runs of hidden systems:
mir, trace 1 (9 x 18):
0: -11 -35 -40  23 -39  10 -40  -1  -9  46 -18  -6  11 -15  39 -23 -45   7
1:  42 -22  16   7 -35 -41 -38  12 -18   3   8 -23 -23 -36   5 -29 -45 -36
2:  62 -17  53  10  -9 -51  -1  -8  24 -34   0  15   7 -20 -25   4  12 -38
3:  14  41  41 -19  14 -19   8  -3  16 -30  -7  23  26  25 -69   3  33  17
4: -43  15  15 -12  55  17  21  -5 -15   9 -27  23  -3  34 -14  -8  50  40
5: -55   1 -28  18   8  40 -16 -19 -11  29 -14  27  -4  14  37  -6  -9  62
6: -31  -5 -32   6 -22 -15 -25  -1 -12   9   7 -30 -45 -32  48 -20 -50  13
7:  28 -27  -6  13 -33 -54  -7  -6  40 -14  -4 -22  -2 -42  36  -2 -27 -39
8:  47  13  10 -22 -31 -51 -10   8  34 -15 -12 -15  43  -7 -46 -13   0 -34
bufin, trace 2 (9 x 18):
0:   8  26 -37  28  57 -22 -13  -6  -7  22 -28  -1  16  22  -2 -61  24   6
1:  35 -17 -43  65  20  -1   6  10  42   6  -4  -4   6  21  34 -35  18   6
2:  38 -15 -12  36 -41 -21  -3  40  53 -21  17 -27 -32  10  18 -33  -7  13
3:  11 -25  27 -29 -48 -37  15  20  66 -38   1   1 -24   1  17   1   7  10
4: -27 -37  38 -35 -52 -27 -31 -10  22 -12 -20  28  10 -14 -24   8  -2  17
5: -49   8  40 -38  11 -38 -24 -23 -22  15 -48  22  11 -11 -20 -17   4  25
6: -25   9   1  19  44 -11 -21 -45 -19  31 -44  42  34  -3  22 -18   2  26
7:  19  35 -42  47  29 -10 -29 -16  -7  20  -7   9   5   9  21 -54 -21  25
8:  47  22 -52  18  15 -19  11   5  54 -10  19  -6  -8  21  39 -38   6   6
tevez, trace 3 (9 x 18):
0: -10   5 -41 -28 -24  49 -31   5 -12  33  27  24  -9  32  17 -22 -26  44
1: -20 -16 -61 -34  15 -12 -23   3  -5   8  35 -17 -45  -9  36 -30 -12 -22
2:  20 -40 -39  17  25  -9 -10 -39  23 -16  38  15   0 -33  26  18   2 -49
3:  55   6   0  31  -4  -6  15   5  -2 -21  16 -34  25 -26 -33  29  -6 -58
4:  33  30  43  10  32  24  64   9 -17   6 -25  -5  28  15  -3  32  28 -19
5:  23   8  48   0  -2  56   8  27 -35  19   7  33  -9  47 -21   0   8  35
6: -32  18   7 -33  17  14  -2  19 -28  -8  30   1 -73  18   7 -21   2  37
7: -41  -9 -44 -11  10  12 -22 -38  19 -29  44  31 -37 -12  28  19  -8  28
8:  -4  16 -71  -7 -26  -1 -19 -14  21 -22  41 -32  14 -30  -9  21 -33 -22
vobe, trace 4 (9 x 18):
0:  57  22  68 -22   1 -18  20  14 -31  -7  12   5 -43 -13  21   1 -22 -18
1:  36  11  61  19  16  10  12 -33   2 -37  23  59 -20  -6   9  40   4  20
2: -22  49   0  12  26  26  19 -12  11 -40  20  17  -8  24 -41  27  29  49
3: -54  -9 -56  11  43  41  27  -6  11   2  -7 -10  21  18  -7  22  48  -1
4: -43 -27 -79  13 -20  36 -21  14  -6  26  12 -44  15  -7  -5  -2 -15 -14
5:  11 -12 -32 -43 -24 -11   4  31 -12  27   6 -51  -9 -15  32 -16 -30 -49
6:  72 -15  21 -18 -30 -19  -7  -5  -2   7  21  15   1 -29  35   4 -40 -40
7:  73  51  57  -7  -1 -14   1  -1 -11 -27  30  27 -11   6 -28   2 -18   4
8:  22  20  45  20  60  18  28 -20 -14 -20   7  42  -5  19 -21  21  40   9
ger, trace 5 (9 x 18):
0:  29  57   4  58  -9  40   3 -20 -16   0   6  14  25  -2   4  29 -33  35
1:   8  43  13   6  39  -6  43  28 -13   0  -9 -28 -49  16  36 -25   9  15
2:  25 -35 -39  19  23  21   1  -2  47 -21  47  33 -30  26  26 -10  30   5
3:  -9  -1 -41 -32 -35   6 -19  44   1 -14  42 -51 -25   5 -41 -11 -10 -15
4: -18 -69   3 -18  22  -6   0  -2 -13  14 -12  -8  15 -17 -23  13  37 -67
5:  17  -2   4  16 -47  41  -7 -15 -17  16   0   8  56 -18 -19  56 -37 -12
6:   4  48  54 -25  18  -3  38   4 -49  26 -36 -15   1 -13  30  15 -15  -7
7:  38  15   9  17  47  17  14 -40  14 -14  22  65  -7  17  39  11  11  24
8:  12  67 -36  -5   8   3  -5  17  -6 -27  50 -24 -45  17 -17 -24 -15  34
vobe, trace 6 (9 x 18):
0:  52  23 -16  18 -18  17 -40 -13 -22 -15  54   9  10 -15 -38   7 -45 -13
1:  33  52  24  -8  54   3  44  17 -37  -3  14 -24 -22  12  -4   1  17 -28
2:  24 -24   9  69  22  53   7 -21 -15  -4  25  30  -4  -7  17  41  -1  -5
3: -18  40 -11   7 -21  43  19  35  -9 -25  38 -36 -44  20 -14  20  -6  36
4: -13 -36 -23 -27  19  29  56  -1  25  -4  18  -5  -2   2  44  45  32 -37
5:   6  -6 -47  -5 -46  32 -30  -3   8 -14  51  -3  17 -15 -32  33 -33 -13
6:  17  39 -17 -59  27  -3  28  17 -28  12  16 -39   4   4 -11   8   2 -49
7:  46 -15  -2  29  21  28  -8 -31 -36  20  21  31  22 -25  14  29 -24 -42
8:  28  65   9  15  -1  29   0  20 -43 -12  41 -19 -41  10 -16  -3 -33  25
Mapip, trace 7 (9 x 18):
0: -14 -33   1  33  69 -20 -29 -30 -17  -7  10  30 -44 -13  15 -31  24  -3
1: -19  10 -10  91   6 -22 -11 -12  14 -35 -15 -31  -8 -29 -12  -2  -2  15
2: -16  17  28   7 -25 -24  50  20  46 -18 -49 -36  15   3   7  17  22  13
3:  20 -15  16 -39 -63  11   3   1  44  10 -12  44  39  23  10  21  -8  26
4:  19  -3  35 -63 -24 -15 -45  10 -33  17  14  32 -16  11 -25 -35 -22   7
5: -16 -28  10 -12  62 -23 -35 -41 -35  -7  19  44 -34 -20  -9 -15  18 -16
6: -22  31 -18  72  34 -19 -25 -38 -12 -23  -4 -10   3 -29 -26   1  -7  10
7: -20  48  13  28  14 -26  49   5  32  -9 -55 -33  21   3  12   6  22  22
8:  24  -3   4  -6 -48  13  19   6  57  15 -28  30  37  29  43   8  -5  40
mir, trace 8 (9 x 18):
0: -40  50   9  25  35  16  -6 -41 -27 -15   8  28 -21  -8  16  18 -12  57
1: -29  40 -35  29  20 -20  18 -16  24 -17   1 -24 -33 -15  55  -2 -14  33
2:   8  -3 -63   5 -29 -34   2  12  66  -3  -5 -28  10   0  40 -28 -11   2
3:  22 -36 -33 -37 -32 -37 -28  28  28  20 -11 -22  22   7 -19 -47   1 -36
4:  10 -64  28 -14  -6 -12 -33   7 -19  24 -22  13  28  -5 -48 -14  19 -45
5:  -5  -3  69  20   2  13 -24 -10 -53   1 -16  28  12 -14 -56  17  -2   5
6:  -8  41  67  33  27   5  18 -14 -36 -16 -12  13 -31  -5   2  19   0  37
7:   1  50   7  16  12  -3  29 -17  32 -25  -1  24 -26  10  52   6  -5  63
8: -12  24 -56 -38   0 -26  -1  -3  49  -9  16  -3 -21  13  44 -33  -5  28
led, trace 9 (9 x 18):
0: -46  -7  11 -47 -10 -14 -38 -28 -45   8   2   2   4 -42 -26  22 -28 -22
1: -32  12   0  29  38 -28  -4 -55 -14 -12 -26   2  30 -50   1  32  -7 -22
2:  11  48 -12  75  31  -6  16 -12  -4   7 -36 -21  29  -5   7 -10  -1   7
3:  45   7 -23  33  40   8  18  27  13  15  -1  -7 -16  39  29 -50  26   3
4:  52 -27 -25  -6 -12  28 -11  32  22  -5  56  14 -28  46 -11 -27  15   3
5:  -7 -35  23 -45 -35   5 -13  33   1 -24  36 -10 -37   7 -50   3   8 -15
6: -46 -29  41 -30 -27 -10  11 -18  16 -25 -13   4  12 -29 -12  60   6 -12
7: -45  32  26   1 -19   5  23 -24 -13  16 -56  -7  41 -26  21  46 -24  22
8:  -9  30 -10   1  28   0  12 -17 -29  47 -39   2  17  -6  68 -11 -21   9
Mapip, trace 10 (9 x 18):
0:  37 -26  51  42  13 -54   0  12   2   1 -46  -9   7 -10 -13 -35  18 -29
1:  36 -26  76  50  -6  -1  14 -12  18 -23 -21  35  10  -7  -1  29  13   0
2:  12  34  78   9 -34   7  -2   5 -13 -27   5  22 -17   1 -33  24 -14  45
3: -44  20  32 -51  10   1   2 -13   1 -24  13  40 -33  14  -5  11  16  49
4: -56  12 -44 -23  -1  -7 -55 -31   6  -2   9  29   0   1 -11 -21 -12  51
5: -43   9 -30 -15  22 -58 -26  -9   2  19 -43 -19  11  -6   0 -51   5   4
6:  11 -30 -10  26   8 -45  -5 -24  35  20 -51  12  44 -17  36 -17   2 -18
7:  71   7  56  36 -32 -43  -4   8  12   0 -32   4  21 -11   3 -18 -23  -8
8:  56  -5  86   0   3 -21  19   4  13 -27   2  40 -22   9  -1   6  20   3
vab, trace 11 (9 x 18):
0:  -4 -52  20 -10 -63   2  26  42  41   8 -35 -25  17   8  10  12  13 -15
1:   9  -1  -2 -88 -65 -13  -5  16  17  19  -1  -3  20   1   7   7 -27 -10
2: -11  46  10 -79  13 -40 -23 -22 -27  -4  12  10  -9 -15 -13  -7 -22  -2
3: -15  46   2  10  68 -16 -18 -58 -32  -8   2  37   0 -19   0   3  -2  16
4:  -6  27  -2  88  41  21   8 -16 -23   8 -21  -1   6   2  12   0   4  25
5:  22 -32  13  61  -3  27  26  37  21  18 -28 -10  -3  33  24 -20  29  11
6:  48 -52   0 -10 -63  11 -10  44  35  15   9   2  -5  27   4 -26  -3   0
7:  14 -20   6 -57 -41 -41 -37  19  15 -20  25  -7 -18  -6 -43 -22 -10 -22
8: -28  11   6 -41   6 -44 -30 -43   3 -32   6  21  17 -33 -39  20  -4 -11
led, trace 12 (9 x 18):
0:  -3 -15  -1 -24 -57 -21   0   8  26  31 -54 -23  67 -10   2   7 -16 -22
1:  35 -24  35  -7 -11  -2  -3  -4 -32  52 -44  25  46  -9  25   0 -21 -32
2:  53   7  43  29  27  15 -19 -21 -58  18  12  45  -6  -9  10  -9 -25  -6
3:  20  33  29  27  56  -9 -10 -16 -34 -32  41  18 -60   0 -14 -14   5  14
4: -21  34 -14  12  37 -21   7 -10  39 -56  29   2 -41  12 -20  -7  31  40
5: -49   4 -36 -11 -20  -9   6  18  60 -20 -13 -26   6  28 -17 -18  29  37
6: -30 -53 -29 -25 -52  -1  -6  24  43  29 -37 -14  31  11  18 -15   4   0
7:  19 -53   7 -10 -60   9 -28   6 -12  45 -18   5  29 -21  24   7 -43 -30
8:  46  -2  51   2  -8 -18 -14 -12 -51  14   1   9  -1 -41  12  10 -42 -37
bufin, trace 13 (9 x 18):
0:  52 -22   6   4 -46  21  -3  59  24  18  -2 -12   7  50 -16 -37   8  13
1:  -3 -59  34 -31  -5   3  12  31  24  -7  10  20 -53  28  20 -18  33  10
2: -48 -56  25   9  -9 -11 -32 -25   6 -28  12  25 -45 -30   5  10   1  15
3: -57  39  17  -2   6 -48 -15 -36  -8 -26 -24 -12  -7 -43  -2  11 -22  22
4:  -9  50 -12  -7  -3 -10   3 -40   7  22 -48  12  74 -12  15  22 -21  16
5:  39  25 -32 -12  -7   9 -27   9 -17  53 -17  12  48  30  -7 -49 -19  11
6:  47 -22 -21 -14  40  -1   1  19  11  22  15  18 -18  40  23 -57  32 -20
7:  21 -64 -15  48  16  -8 -18   6  32 -30  35   7 -44   0   2 -23  27 -18
8: -15  -4  25  39 -14 -44   8  13  37 -58  -1 -42 -42 -24 -19   5  11   6
ger, trace 14 (9 x 18):
0:  18  28  23   6  -3 -11  31  19  32 -53  10 -24   9  12 -59  26  32 -10
1: -22   9 -16 -17  19  37  37  17   8  17 -23  -6  49  45 -34  14  48   2
2: -27 -10 -41 -20   1  66 -10   1 -34  61  -3  17  25  25  15   1  -9  17
3: -18 -18  -2  -6   6  16 -22 -11 -57  29  17   4 -43 -28  49  -5 -43  -8
4:  16  -8  15  27  12 -32  -3 -28  -2 -38  36   0 -47 -50  34  22 -23 -28
5:  36  39   0  11   0 -37  31  -1  41 -56  18 -33   5 -19 -21  23   7 -25
6:  28  25 -20 -13  21   0  37  17  30   3 -16 -13  55  38 -37  -5  48 -19
7:  17  -8 -30 -11   3  57 -13  22 -25  53  -3  20  41  50 -23 -22  11   7
8: -12 -32  17   1   4  42 -28  17 -71  40  13   9 -38   3   9 -16 -20   3
vab, trace 15 (9 x 18):
0:  24  10 -29  22 -41  28 -21 -18   6  30 -19  18  78   4 -13  15 -31  10
1:  -2  15  63 -12  -9  -5  15  46 -42  16 -35 -34  -8  19 -43 -19   9  -3
2:  23 -26  45 -34 -12   9 -10 -28  14   5   3  80   3  12  28  13  -2  28
3: -17  44  -4  17 -37  -8 -37   1 -23 -18  16 -24 -33 -19 -13 -13 -56  43
4: -32 -10  26   3  41 -57  12 -11  36 -27 -33  11 -25  -2  13 -25  46  19
5:   1   1 -65  27 -26  13 -32 -24  31  25 -18  16  60   2  17 -10 -27  22
6:  -4   3  19   1   2 -24  -1  46 -32  29 -44 -49   4  11 -34 -46  12 -21
7:  48 -46  39 -27  -1  -4 -13 -19   6  25 -13  73  31   6  18  -1   6 -13
8:  21  42  25  21 -49   0 -37   5 -39  -8  17 -14  -8 -22 -33   3 -62  14
tevez, trace 16 (9 x 18):
0: -40 -48 -23  -2  45 -24 -17   1  -7 -12   6 -23 -23 -11 -34 -20  43 -42
1: -36 -41  13  55   7  13  -4 -29 -14 -15  -9   0  15 -44 -15  50   5 -23
2:   3  41  40  24 -42   5  22   5 -22   4 -25 -36  21 -30   2  41 -44   0
3:  26  48  35 -34 -14   1  29  -1  -1  29 -36  26  22  17  51   2 -21  34
4:  41   5   0 -37  -7 -12 -37  11   7  12  17  44 -14  42  -5 -63  -8  32
5: -25 -17 -38  -8  48 -40 -31   0  14 -20  21  -5 -43   9 -20 -51  36  -2
6: -38 -46 -39  59  18   4 -12 -25  29 -32   9  -7   5 -21 -19  23  27 -13
7: -17  -3  -5  33 -42  16  24  17   4  -2 -18 -60  33 -29 -12  48 -16 -27
8:  10   9  41 -32 -26  17  47  10  -8  37 -46  -1  38   1  48  32 -13 -11

runs to name:
trace 17 (2 x 18):
0:  -8   3 -51  44 -42  11 -30   7   8 -10  28 -39 -20 -24  12  -1 -46  12
1: -10 -25   7  -6  25 -55  31  27  38 -20 -27 -39 -17   0   2 -20  49 -33
 -> vab
trace 18 (2 x 18):
0:  33  39 -15   9   0  40  51  29  15  23 -14 -13  30  43  24   4  10  16
1:  25 -14 -19 -35  14  40   9  26 -10  37  25  20 -28  46  37 -32  12   4
 -> ger
trace 19 (2 x 18):
0:  44  42  12   7  34 -10  26 -10  23 -57  50  13 -32   4 -12  22  17  -2
1: -14  29 -49  29  21  36  13  -7  29 -37  38  -3   1  27 -36  19  26  32
 -> vab
trace 20 (2 x 18):
0:  20  19 -10  25 -41  25  45   7  35   8 -22 -17  43   2  45  38 -19  10
1:  34  30   8 -44 -10  18  25  35 -34  51 -16 -17   9  23  35 -21 -20  -7
 -> led
trace 21 (2 x 18):
0:  13 -45 -16  40   7  53 -25  -7 -41  37   1  14  38  -3 -22  13  -6 -34
1: -10  24   7 -11  -6  22 -12  33 -65  18  15 -37 -52   0  -6 -15 -32   8
 -> vobe
trace 22 (2 x 18):
0: -52  54 -16 -43  -6 -43   1   5  -1   0 -31 -49  14 -12 -22 -11  -8   9
1:   2 -11 -35 -38  14 -15   6 -35  39  28 -29  34  60   9  38   1  13  -8
 -> Mapip
trace 23 (2 x 18):
0:   2 -19 -10 -67   8  25 -11  17 -21  32   7  15  32  34 -47 -11  26 -23
1: -22 -18  12  -4  11  46 -38 -19 -72  35   5  32  16  -5 -36  14 -13  -8
 -> ger
trace 24 (2 x 18):
0: -31 -19 -39  -6 -35   6 -27 -31  47 -18  23  31  -5 -13  32  17 -21  41
1: -27  21 -16 -15 -51 -46 -27  15  -6  10 -25 -54   1 -27  -8 -27 -44   3
 -> led
trace 25 (2 x 18):
0: -31 -18 -11  -8  46  11 -24  19 -45   6  13 -16 -27  16 -61 -28  36 -17
1: -39 -55 -17  59   2  47 -18 -11 -23   4   6  -6   4 -17 -19  32   2 -10
 -> ger
trace 26 (2 x 18):
0: -22 -16  13  69  25 -14   8 -22  13  -6 -31   9 -26 -14  55  -4   5  25
1:  24  -9 -29  49 -34 -11  11  26  44  17 -29 -31  16   9  43 -27  -9  10
 -> vab
trace 27 (2 x 18):
0:  55  13  36  34 -10 -47  -7 -15   0  -5 -16   1 -12 -36  40 -13 -42 -10
1:  60  21  50  15  10 -44  25   1  37 -51  16  13 -35  -4   9   0  12  -1
 -> Mapip
trace 28 (2 x 18):
0:  62 -14 -30 -26 -16 -26 -44 -12  35 -10  32  39  12  11 -11 -36 -13  -9
1:  12 -16  -2 -19  23 -54 -15   9  32 -26   1   0  -5  15 -52 -39  46 -25
 -> bufin
